Here are some numbered points:
[ 0.734  0.464  0.483 -1.482  0.619 -1.003 -0.194 -0.345 -1.204 -0.984  0.521  1.142 -0.035  0.299
 -0.245 -0.107  0.032 -0.754  0.875 -0.410  1.121 -0.883 -0.027  0.203 -0.042  0.222 -1.575 -0.742
 -0.949] 0
[-0.141 -0.649  1.735  1.882  0.042 -0.011  0.405  0.860  0.643  0.118  0.952 -2.804 -1.037  0.880
  2.546  1.246  1.831 -0.426  0.407 -0.149 -0.574 -2.110 -0.391 -0.862 -0.251 -0.881  0.778  0.537
 -0.677] 1
[-0.218 -2.756  1.010  0.352  1.758  0.588  0.306  0.816  0.466 -0.240  0.357  2.095  0.576  0.586
  1.406  1.010  0.732 -1.525 -0.238 -3.359  1.020 -2.438 -0.330 -1.079  2.174 -1.007 -0.291 -0.271
 -0.273] 2
[ 0.290  2.236  1.787 -1.114  0.721  2.021  1.213  0.181  0.528  2.146  1.754  1.066  0.545  0.466
 -0.800 -0.562 -0.416  0.258 -0.698 -0.583  1.107 -0.629 -0.077 -2.433 -1.860 -0.278 -1.074  0.508
 -0.297] 3
[ 0.096 -0.594  0.067  1.155  0.105  1.263 -0.791 -0.234  0.257  0.904 -1.891 -1.451  0.921 -0.664
  1.356  0.404 -0.511  0.980 -0.110  0.398 -1.292 -0.297  0.322  1.689  1.015 -0.255  0.638  1.707
  1.524] 4
[ 0.838  0.280 -0.693  0.574  0.058  0.232 -0.497  0.604 -0.194 -0.242 -0.234 -0.125 -0.743 -0.455
  1.582  0.514  0.689  2.011  0.323  0.567  0.435  0.361 -0.935 -0.781 -0.593 -0.396  0.428 -1.638
  0.845] 5
[ 0.733  0.505 -1.232 -0.825 -0.359 -0.817  0.489 -1.422  0.320 -0.852 -0.951 -0.840 -1.905 -0.560
  0.823 -2.169  1.612 -1.047  0.321 -0.813 -0.206 -1.507  0.729  0.469  0.859  0.817  1.020  0.232
 -0.120] 6
[ 1.376  1.303  0.287 -0.142  1.611  2.043  0.901 -0.628  0.405 -1.553 -0.405 -0.468 -0.260  0.710
 -0.837  0.619  2.748 -1.905  0.949  0.717 -0.294 -0.940  0.619  0.506 -1.200  0.647 -0.841 -1.016
 -0.361] 7
[-0.984 -0.223 -0.805  0.167 -0.466 -0.271  1.703  1.671  0.551 -0.015  0.285 -2.187  1.157  2.442
 -0.628 -0.066 -0.095 -0.532 -0.822  1.105  1.390  0.698  1.160  0.576 -0.348  0.996  0.490 -1.019
  1.143] 8
[-0.670 -2.020 -0.553 -0.561 -0.611 -0.008  0.291  0.275  0.556  0.613 -1.475  1.649  1.044  0.043
  0.187  0.677 -1.360  0.219 -0.253  1.053  0.566  0.232 -0.245 -0.983 -0.859  1.541 -0.042 -0.946
  0.611] 9
[ 0.507 -0.198 -1.292 -1.001  0.440  2.327  0.088 -2.809  0.325 -1.677 -0.565 -2.115 -2.030 -0.399
  0.550  0.047  0.507 -0.509 -0.708 -0.291 -1.965 -1.337 -0.649 -0.136 -0.813  1.723 -1.870  0.517
  0.341] 10
[ 1.469 -0.280  1.801  1.426 -0.346 -1.157  1.324 -0.429  0.208  1.302 -0.593  0.497 -0.015 -0.354
  1.105  0.041 -0.263  1.284 -1.261  0.957 -0.418 -0.497  0.469 -0.673  0.683 -0.288 -1.172 -0.329
  1.924] 11
[-0.578 -0.671 -0.024  1.245  1.681 -0.454 -1.459  0.463 -0.259 -0.146 -0.541  0.916  0.405 -0.995
  0.525  0.986 -1.654  0.330 -1.501 -1.555  0.277 -0.513  0.680 -0.356  0.071 -0.269  0.658 -1.547
 -1.121] 12
[ 1.115 -1.343 -0.455  0.040 -1.160  0.021  1.226  0.323  0.647 -0.362 -1.063 -0.974 -1.596  0.686
  1.175 -0.044  0.508  1.199  0.461 -0.348  0.188 -0.293  1.739  0.588 -1.418 -0.735  0.921  1.150
  0.260] 13
[ 0.134 -0.741 -0.747 -1.265  0.706 -0.998  0.443 -1.129 -1.239  1.422 -0.791  0.173 -0.817  0.524
  0.272 -0.235  1.227 -2.346 -0.016  0.434  0.799 -0.395 -0.881 -0.446 -0.048  1.872 -0.444 -0.063
 -0.402] 14
[ 1.170  0.554  1.687 -1.240  1.289  0.207  0.734 -0.104  1.099 -1.391  0.697  1.258 -0.123 -1.025
  1.414  0.091  0.911 -0.065 -0.531  0.615 -0.176 -2.337 -1.827  0.145 -1.828 -0.524 -2.166 -0.153
 -1.144] 15
[-0.956  1.026  0.802 -0.651 -0.021 -0.084 -1.189  0.509  0.925 -0.197  0.207  2.570 -0.286  0.193
  0.271 -0.702 -0.705 -0.240  1.132  0.353  0.120  0.452 -0.059 -0.413  1.097 -0.855 -0.225  1.132
 -0.161] 16
[-1.004  0.503  0.004 -1.114 -2.144 -1.493 -2.665  2.189 -0.368 -1.595 -0.523 -0.719  0.320 -0.479
  0.476  0.915  0.129  1.618 -1.662  1.437 -1.157  0.798  0.521  1.489  2.343 -0.997  0.530  0.529
  0.685] 17
[ 0.361 -0.259 -0.076 -1.625 -2.983 -1.846 -1.796  1.586 -2.067  0.666  0.893  0.310 -0.321  0.540
 -0.158 -0.459 -0.633  0.555  1.718  0.408  0.545  1.331  0.727  0.373  0.349  1.240  1.481  1.263
 -0.001] 18
[-0.077 -0.945  0.643  0.349  0.875 -0.485  0.084  1.332 -1.299 -1.616  0.406  0.071 -0.241 -0.155
  1.812  0.498  0.021 -0.654 -0.971  1.155  1.034  1.053  1.225 -0.016 -0.013 -0.455  0.965  0.396
 -1.819] 19
[-0.238  0.696 -1.689  0.027  0.579  0.099  0.732  0.796  0.231  1.101 -0.670 -2.510 -0.298  0.324
 -0.514 -0.367 -0.083 -0.245 -0.602 -0.057 -1.780  0.963  0.282  1.423  1.107 -1.710 -0.937  0.326
  0.491] 20
[-1.035 -0.684  1.219  0.611 -0.257 -0.798 -0.690  0.250  0.867 -0.265  0.226 -1.080  0.336 -1.144
 -0.909 -0.092  0.739  1.395 -1.690 -0.257 -0.334 -0.065 -0.803  0.657  1.299 -1.801  0.632  0.352
  0.934] 21
Which point above is nearest to each new point, looking only along the 7 directions in which the numbered points spread most? Its number follows each.
[-0.734  0.759  0.518  0.590  0.667  0.672  2.664 -1.888  0.387  0.215  0.459 -0.513 -0.239 -0.568
  0.892 -0.549 -1.356 -0.081  1.530  0.347  0.853 -1.951 -1.611 -1.180 -0.014  1.124 -0.631  1.820
 -0.755] 5
[ 0.556  0.116 -0.095 -0.460 -0.480  1.792 -1.500 -0.680 -1.249  0.060  0.090  1.471  1.014  1.839
 -0.692  0.271 -0.098 -0.512 -1.302  0.341 -2.519  0.563  1.017  0.222  0.237 -0.013  1.279  0.658
  1.410] 5
[-0.641  0.676 -0.282  1.388 -1.433 -0.618  0.292  1.454 -1.684  0.658 -0.529 -0.898 -0.520 -1.189
 -1.018  0.244 -0.352  1.852 -0.989 -0.303 -1.444  0.436  0.827  0.791  1.566 -1.574  0.276  0.064
 -0.351] 21
[-0.794  0.984  1.320  1.745 -0.754  1.392  1.162  0.499  0.210  0.687 -0.053  0.741  0.080  0.562
 -0.025 -1.285  0.678 -0.991  1.266 -0.497  1.018  0.268 -0.443 -1.717 -0.195 -0.446  0.907  1.105
 -0.591] 5
[-0.739 -0.374  0.638  0.224 -0.961 -1.078 -1.134  0.966  0.055  1.589 -1.255 -1.174  0.324 -0.331
 -0.013  1.625 -0.021 -0.086 -0.509 -0.372  1.280 -1.248 -1.821 -0.138 -2.558  0.074 -0.510  2.102
  0.144] 5
[ 1.189 -0.046 -0.085 -0.135  0.178  1.074 -1.315 -0.599  0.396 -0.926  0.014  2.643  0.646 -1.000
 -1.649  1.784  1.545  2.656 -0.097  1.514 -1.271  0.619  0.476 -0.975 -1.883 -0.532  0.396 -2.801
 -0.217] 16
[-0.082  1.335 -1.295 -1.029  0.701  0.726 -0.470 -3.190  0.609 -0.698  0.932 -0.768 -0.415 -0.231
 -0.524 -0.704  0.211 -1.074  0.849  0.030  0.535  0.667  0.225 -0.774  0.251  1.655  1.056  0.031
 -0.097] 14
[ 1.152 -0.104  0.741 -0.440  0.158  2.415  0.396 -1.854  1.558  1.409  1.647 -2.660 -1.028 -1.357
  0.463 -0.023  1.102 -1.728  1.536  0.280  0.624 -0.381 -0.525 -0.701  1.538  0.110 -1.020  0.710
  1.423] 7
[-0.089 -1.444  0.667  0.085  0.151  1.401 -0.781 -0.088  1.510 -0.427 -1.676  1.126 -0.676 -0.858
  1.107 -1.118  1.037 -0.566  1.189  0.617  0.348  2.035  0.387 -0.384  0.251 -1.320  0.710  3.126
 -0.506] 5
[ 0.616  1.009  1.733  0.192  0.631 -0.197  2.374  1.326 -1.742 -0.133 -1.163  0.516 -0.806 -0.411
  0.347 -0.039 -0.448  0.091  0.186  0.912 -1.907  0.217  0.744 -0.750  0.026 -1.410 -1.175 -0.389
  0.099] 5
[-1.803  0.747  0.214  1.018  0.168 -0.971  0.170  1.999 -0.290  1.582 -1.785 -1.919 -0.149  0.550
 -0.138 -0.056 -0.547  0.386  0.504 -0.394 -0.382 -0.635 -0.936 -0.657 -0.620  0.226 -0.745 -0.089
  1.941] 5
[-1.698  2.689 -1.613  0.575  1.129  0.803 -0.183  2.617  0.042  0.071 -0.361 -3.372  1.119 -0.770
  0.506 -1.629 -1.219 -2.142  0.674 -1.851 -1.549 -2.701  0.567  0.319  0.855  1.270  0.034 -0.001
  0.479] 20
[-0.808 -0.290  1.346 -0.086  0.861 -1.573 -1.354  0.973 -0.231 -0.699  0.722 -1.479  0.120  1.214
 -0.023  0.009  0.403  0.310 -0.629 -0.116 -0.729  0.703 -1.936  0.147 -0.520 -0.472  0.262 -0.973
 -0.389] 19
[-2.041 -1.527 -0.887 -0.695  0.475 -2.111 -1.445 -0.519 -0.886 -0.197 -2.683  0.246 -0.555 -0.453
 -0.691 -0.034 -1.984 -0.057 -1.733  0.377 -0.471  2.778  0.578  1.513 -0.255  0.940  1.321 -0.734
 -0.356] 9
[ 0.738  0.653  1.008 -0.408  0.333  1.335 -0.067 -1.291  0.352 -0.134 -0.629  1.732 -0.597  0.505
  0.505  0.344  0.812 -0.745 -0.057  0.328  0.342  0.081  0.024  0.865  0.035 -1.595 -0.078  0.043
 -0.372] 0
[-0.373  0.064 -2.688  0.928 -0.879  1.288 -0.388 -1.369  0.832  0.126 -0.119 -0.836 -1.485  0.660
 -0.277  0.227 -0.191  0.232 -1.814  1.752 -0.936  0.693  0.339  0.698 -0.643  0.552  1.660 -0.627
 -0.093] 20
[-1.209  0.841  0.356 -0.151 -0.796 -0.616  0.081  0.449 -0.429  0.020  0.093 -2.268  2.419 -0.945
  0.434  0.548 -2.653  0.652 -0.668  0.113  1.884  1.202  1.026 -1.216  0.594  2.060 -0.990 -2.168
 -0.043] 9
[ 2.428  0.383  1.171 -1.445 -0.854 -0.308 -0.894 -1.074 -1.077  0.363 -0.399  0.132  0.735  0.545
 -0.847  1.475  0.781  1.993  0.107 -1.402  0.116 -0.134  0.777 -0.884 -0.579 -1.288  0.064  1.756
  0.657] 5
[-1.234  1.699 -0.460 -0.245 -0.915  0.642  0.405  2.295  0.210 -0.853  0.514 -0.245 -0.686  1.469
  1.225 -0.696  0.005 -1.693  0.941 -0.297 -0.146  0.733  0.363  0.171 -0.935 -1.415  0.756  0.298
 -0.914] 19
[-0.393 -0.596 -2.098 -0.798 -1.247 -1.399  2.784 -1.724  0.484 -0.052 -0.386  0.910 -0.987  1.108
  0.820 -0.584  1.806  0.254  0.330 -0.229 -0.582  0.195  0.097  0.576  0.333  1.823 -0.666  0.343
  0.376] 14
[-0.814  0.182 -0.761 -2.589 -0.124  1.594  0.121  1.662 -0.194  0.495  0.176 -1.482  1.173  1.205
  0.152  0.765 -1.148 -1.663  0.556  0.793 -0.759 -0.897  0.785 -0.235 -0.079  1.664 -1.160 -0.655
 -0.279] 14
[ 1.415 -0.435  2.442 -0.510 -1.608 -1.090 -0.086 -0.163 -1.383 -0.122 -2.238  0.825 -1.250  0.313
  0.220 -0.492 -0.613  0.135 -0.275 -2.266  0.274  1.959 -1.262  1.506 -0.594 -0.427  0.991  1.428
 -1.218] 5
[ 0.297  1.519 -2.287 -0.126  0.464 -0.204 -0.222 -1.857  0.549  0.085  0.755 -1.376 -0.083  0.013
 -0.591  1.017  0.510 -1.437 -0.097  0.531 -1.274  0.557 -1.228  1.247  0.234  0.453  0.803  0.556
  0.512] 20
[-1.457 -0.232  1.164 -0.125  0.203 -1.372  1.828 -0.009 -0.408 -1.319  2.614 -0.348  0.311 -0.165
  0.822 -0.707  0.458  0.490  1.939 -0.238  2.190 -1.251  1.890 -0.659  0.488 -0.303  0.476 -0.942
  0.707] 19
[-0.560 -0.029  0.836  0.124 -1.808 -3.342  0.898  2.173 -1.131 -1.156  1.331 -0.406  1.051 -0.378
 -0.213 -1.651  0.408  2.133 -0.442 -1.234  0.835  0.973 -1.012 -0.779 -0.776 -1.404  1.474 -0.040
  0.292] 19
[ 1.047  0.160 -1.332 -0.323  0.223  0.911 -1.133 -0.423  0.518 -0.078  0.343 -0.359 -1.945 -0.052
 -1.036  0.779  0.166  0.117  0.936 -0.184 -1.649 -0.338  1.312  0.076 -1.306  0.806 -0.170 -0.528
 -0.210] 6
[-0.547  1.567  1.270 -0.959  0.420  0.592  1.174 -0.693  1.072  0.476  1.325 -2.176  1.629 -0.876
  0.047  1.268  0.220 -1.839 -0.080  0.289  2.066 -2.524 -0.604 -0.305  0.875  1.017 -0.033  1.106
  0.068] 7
[ 1.129 -1.935 -0.883 -1.451  0.214  2.421 -0.295 -1.945  0.033 -0.229  0.015 -1.440 -0.238 -0.836
  2.107  0.954  1.205 -0.989 -0.258  0.727 -1.389 -0.013  1.483 -0.595 -2.211  0.594 -0.235  0.283
 -0.960] 6
[ 0.548  0.545 -0.158 -0.263  1.166 -0.055  0.739 -1.036  0.796  0.510 -0.536  0.083 -1.230 -0.433
 -0.797  1.561 -0.709 -0.782 -0.476 -0.012 -0.148  0.171 -0.143  0.377  1.097  0.015 -0.291 -0.580
  0.167] 5
